rotation steps, each row followed by its count of steps
The counts run from 0 to 185.
[104  74 112  88 124 143 139 158 118 144 150 112 104 119 157 145  90 147
 149 103 120 142 132 104 105 135 105 132 138  95  99 149 124  95 128 119
  88 112  53  78 125  89 166 103 166 138 103  70 150 136 136 153 109 115
 147]  118
[ 92 111 111  94  95 129 150 142 114 142 106  96 133 125 145 170  75 152
 171 128 105 151 137 124 133 100 123 146 117 113 126 142 100 119 157 120
 121  91 109 140 119  55 178  65 171 145 106 101 157  97 109 131 114 118
 124]  78
[104  91  99 112  80 141 123 138 120 122 156 144  79 128 142 147  54 152
 151  89  77 117 119 122  84 130 127 156 118 107 162 140  98 129 148 142
 107 112  89 118 124 127 137 136 194 145 118 113 153  84 116 148 138 129
 120]  0
[ 76 100 128 103 146 108 121 118 114 114 159 161  93 124 139 117 117  92
 189 106 103 135 169 137  81 144 158 152  97 116 112 147  78 113 148  90
 137 130 103  67 128 123 154 122 172 132 108  79 139 108 114 142 103 147
 119]  43
[ 86  90 144 106 135 143 158 129 118 134 143 139 143 110 156 144  92 118
 215 110 105 161 157 112 111 111  94 161 104 117 161 152  84 123 140 113
 130 122 134 117 105 141 160 121 144 156 101 103 136  86 153 165 132 132
 150]  184
[103  96 127 114 124 147 121  96 119 150 150 160 116 112 147 126  95 129
 182 107 121 138 180  98  98 119  96 167  95 152 170 171  71 154 159 128
 109 146 126 104  78 126 151 134 169 121  94  91 151  93 132 133 134 141
 146]  163
[107 131 116  96 131 140 112 103 123 159 137 150 124 127 148 145  90 127
 190 130 121 165 187  95 108 120  93 169 113 132 164 186 102 148 160 128
 108 119 122 143  97 127 165 132 159 100  75 102 133  81 140 140 124 145
 131]  165
[ 94 128 100  92 100 121  99 115  91 140 130 136  92 139 130 153  91 141
 154 120  92 136 178 139 105 145 162 154 115  73 120 146  95  95 171  96
 121 115  62 131 137  90 143 114 162 156 105 101 135  89 121 114 112 126
 112]  39
[ 82  92 107  93 145 144 143 145  77 139 122 142 103 108 153 147  98 147
 186  98 115 119 131  96  92 119  99 168 139 134 134 161 110 130 164 115
 139 101 116 102 136  92 142 104 172 161 127 101 117 146  93 154  77 109
 119]  177
[100 119 112  72 127 152 146 113  75 174 136 139 114 132 156 136  99 138
 166 114 112 128 193 117 145 157 134 181 122  83 110 137 114 123 154 113
 127 110 101 135 105 104 154 144 168 150 105  77 136 113 142 129  94 147
 123]  36
[103 110 112  79  88  98  95 130  77 134 118 153 134 147 136 152 116 127
 155 100  63 147 145 145 115 153 168 147 148 101 143 160 100 140 137 148
 110 132  77 124 158 113 145 125 170 164 128  93 164  93 141 148 138 128
 141]  130
[ 96 110  93  80 104 121 100 125 121 147 109 123  97 125 161 137  85 146
 157 132 100 151 173  89 143 121 134 172 118 104 107 129 102 132 158 112
 107 114 102 108 112  62 169 113 187 147 115 101 153 109 106 121 111 110
 147]  58
[112 121 120 105 151 146 137 124  97 138 136 145 107 116 135 137  90 118
 161 131 123 121 131  99  83 134 128 174 112 131  99 183 100 148 164 124
 131 111  85  86 126  81 175 123 195 110 121  84 133 143  95 137  81 148
 115]  156
[120  84 101  84 106 117 123 153 117 161 133 126 146 140 139 166 107 172
 164  88 122 143 122 136  86 121  97 109 139 146 137 184 130 107 147 143
  83 137  73 119 140  90 164 100 152 108 108  84 154 105 145 154 125 143
 109]  9
[112 107 122 115 119 145 108 114  95 143 114 132  97 106 116 155 105 142
 145 115 131 131 129 114  68 123 103 143 118 133 143 206  76 151 174 116
 108 129  68 105 114  81 148  83 167 124 118  94 139 119 102 126 123 115
 123]  159
[ 90  72 126 104  96 121  99 136 106 130 169 100 123 135 139 137 112 147
 136  84 121 157 172 144  77 117 118 110 130 131 148 175 112 100 141 117
  97 127  64  92 117 100 145 108 140 136  82  74 156 116 147 145 136 132
 150]  121
[ 92 120 108  80 118 120 105 130 106 168 121 158 119 145 147 147 100 145
 178 110  94 145 156 108 145 165 157 161 119 119 112 141  91 131 175 116
 108 130  96 160 108 100 175 126 185 113 145  90 162 102 139 138 124 148
 109]  148
[107 112 118  75 125 147 160 103  55 174 132 134 142 140 141 131 129 111
 172 106 119 125 210 150 130 144 127 160 127 102 137 156 100 145 143 129
 130 131 110 126 103 108 145 129 153 158  97  64 139 100 153 137 106 151
 131]  34
[112  82 115  86 128 127 103 116  98 157  97 140 122 111 124 139 136 121
 185  93 117 144 146 112  91 154 114 145 142 126 122 180  78 140 162 102
 101 162  78  97 131  96 149  93 144 124 157  89 138 125 136 155 135 111
 145]  49
[120  77 110  92  95 163 102 139  88 154 120 137 128 115 129 152  85 152
 199  87  99 139  86  94 111 144 128 161 141 140 168 156  97 132 165 129
 147 138  91 143 133 131 141 120 169 130 151 104 146 103 114 154 119 158
 129]  89
[ 95 103 119  90 112 120 106 150  69 162 134 134 103 152 143 180  90 141
 135 117  83 142 125 135 116 128 125 159 133  91 130 164 117 125 150 141
 123 105  70 145 119 100 140 132 171 196  98  98 135  94 128 132 115 131
 124]  18
[103 115 122 106 129 142 118  96 128 154 147 152 124 120 148 133  88 129
 187 119 124 151 188  93 103 124  93 166  99 141 168 179  90 150 162 125
 113 136 123 124  87 134 159 138 163 107  80 100 145  88 142 136 132 148
 143]  164
[113  72  94  84 110 142 115 150 101 151 130 156 115 145 143 145  93 127
 192  84  69 116 128 129 108 157 135 150 148 109 153 122  97 118 147 132
 107 138  82 113 147 147 123 128 174 156 148 103 142  95 137 169 128 128
 141]  110
[103 130  95  99 103 111  94 119 107 150 126 155 137 146 128 146  94 143
 173 125  81 132 150 134 108 147 182 149 113 125 125 149  87 125 173 127
 110 143  84 140 149  95 163 130 187 112 133 104 168  81 133 120 123 154
 104]  150
[129  88 100  96 103 153 136 142 112 133 154 137 142 147 142 137  74 122
 187 108  77 117 146 142  81 134 143 149 129 100 151 138 106 116 134 140
 117 131  73  84 168 156 140 153 179 139 118 101 141  93 144 167 126 142
 140]  112
[ 80 122 114  78 132 115 116 125 101 169 119 156 117 145 151 149 109 131
 176 106  99 152 166 108 150 161 148 163 122 115 117 151  93 139 168 118
 107 122 112 169  89 104 177 118 174 122 135  87 161 104 150 148 126 155
 117]  147
[104  87 118  83 145 112 163 160 147 138 148 149 115 126 159 150  93 132
 185 102 117 151 106 110 108 134  94 130 129 121 115 164 122 114 126 140
  98 106 104 105 119 116 191 108 178 111  99  85 151 113 140 177 120 150
 111]  6
[118 106 123  94 131 145 166 142 107 129 138 112 130 146 151 151  85  85
 171 132  98 132 146 145  89 128 116 144 137  78 118 166 120 124 116 139
 107  94  73  79 152 116 165 109 168 141  87  82 125 111 145 175 109 127
 140]  115
[117 124 118  93 106 148 124  96  98 153 126 110 160 136 147 127  96 107
 170 142 115 144 222 125 106 117 120 181 114 106 135 176  94 156 151 133
 109 131 105 116 120 101 166 139 166 113 104 104 125  97 139 148 124 136
 163]  54
[ 88 102 135 113  91 131 137 101 101 137 179 139 124 106 126 123 114 156
 152  82 130 140 196 125  80 144 141 136 107 134 149 180  85 127 160 118
 110 145  98 114  82 107 159 119 154 112 104  74 174 118 149 137 146 143
 121]  142
[ 69  77 118 112  90 122 125 137 124 130 153 115 128 115 141 134  85 165
 169 100 111 143 133 128 109  94 142 130  96 166 143 121  87  99 164 109
 138 123 119 102 118  84 155  94 177 139 101  92 173  95  94 126 109 158
 119]  81
[125 102 121  84  97 137 137  98  63 163 137 132 160 121 120 135 134 138
 169 101 126 131 199 157  96 142 126 137 135 119 160 177  99 127 145 130
 114 155  85 116 130 111 139 130 134 143  98  69 146  96 163 127 126 155
 132]  32
[ 92 126  96  89 137 120 134 129  81 130 126 135 142 135 146 143 103 126
 189 124 106 115 169 152  73  91 118 151 122 149 150 171 113 139 156 133
 140 105 129  90 168  89 146 111 175 144  86 104 118 108  98 141  77 135
 109]  174
[101 121 127  93 152 121 106 127 115 134 128 143 107 121 128 139 125 104
 190 106 127 159 156 112  57 149 128 154 130 108 107 205 105 122 161  94
 136 118  79 104 138 110 170 111 156  92 126  90 120 135 125 163 101 143
 117]  46
[ 89 100  99  71 126 131  94 152  89 163 124 127 100 162 143 159 108 121
 184  84  95 137 137 133 103 152 115 140 164 113 166 167 125 130 156 123
 129 101 101 162 129 142 133 106 158 127 113  94 108 106 133 180 112 141
 120]  107
[106 123 148  86 147 100 138 133 106 123 149 162 115 119 135 161 123  96
 178 114 125 166 123 133  79 140 116 136 128 102 131 198 119 116 129 129
 135 107  82 102 134 120 170 114 145 134  63  63 134 108 131 150 108 156
 111]  25
[123 110 115  99 124 143 158 136 108 123 150 117 140 150 146 150  79  92
 180 133  87 127 156 152  74 126 127 144 133  84 139 165 118 121 123 141
 111 107  72  79 158 132 157 131 168 134  93  91 126 100 144 174 114 136
 139]  114
[ 99 117 117  89 115 128 114 148  66 168 139 122 115 160 144 174  88 143
 140 118  98 144 141 131 112 124 124 170 131  91 135 173 131 129 152 146
 122  97  74 160 123 103 147 144 172 174  94  95 126 104 132 144 103 142
 117]  17
[105 130 103 100 103 110 104 116  99 143 119 150 146 148 119 148  95 129
 167 132  78 123 159 155  98 137 184 144 105 131 132 158  75 132 165 134
 112 141  81 116 160  91 155 119 191 120 126 107 163  78 127 117 124 153
 106]  151
[106  62 111  87 107 115 137 137  86 163 137 116 162 157 140 150 126 153
 160  86 117 127 145 166  94 113 103 112 132 161 153 169 107 128 140 157
  92 145  97 105 132  98 146 107 155 149 108  72 157  95 150 157 129 150
 124]  11
[121  94 119 104  87 130 152 113 102 142 108 142 159 111 129 152 110 139
 200 100  96 132 153 130  95 121 118 159 137 135 178 169  70 169 159 144
 115 149 122 115 134 111 154  95 163 146 150 115 163  98 124 162 145 108
 146]  71
[ 97  80  96  85  86 137 114 130 112 137 130 101  99 123 135 149  92 145
 154  98 114 129 133 150 108 113 105 102 126 130 163 140 104  98 140 114
 107 105  87 103 121  88 129  67 149 133  71  64 142  83 111 120 116 141
 120]  100
[139  96 121 101  89 160 143 114  93 135 119 121 155 123 129 156  81 104
 201 120  90 124 120 144  99 122 125 148 127 120 186 162  82 147 143 149
 138 130  95 112 150 141 136 114 164 138 108  99 138  67 126 147 129 158
 145]  92
[121  75 116  87 117 138 109 110  99 160 106 140 135 111 137 125 128 130
 185  96 114 137 167 113  98 150 118 153 137 136 131 175  70 142 163 110
  99 170  84  89 123 105 147 108 153 126 161  86 149 124 145 149 134 120
 159]  50
[128 111 118  96 102 154 122  90  97 157 136 115 166 125 138 122  97 120
 183 125 118 138 219 125  93 122 129 179 114 118 145 178  90 148 159 125
 106 153 101 101 122 108 152 153 165 115 115 102 139 102 151 144 129 139
 168]  53
[119 114 123 101 100 154 190 122 117 143 141 126 169 112 155 139  72 143
 202 131 111 136 178 108 114 113 117 182 113 119 148 153  97 147 154 145
 128 118 134 117 117 111 184 132 177 129 110 108 158  99 130 154 121 139
 143]  74
[ 90 113  92  99  83 107  82 118 129 117 137 133 105 118 145 134  84 156
 157 119 100 150 174 113 102 110 154 160 110 126 128 131 102 114 162 111
 115 122  93  99 136  68 157 116 186 134 103 112 161  99  91 112 114 116
 134]  60
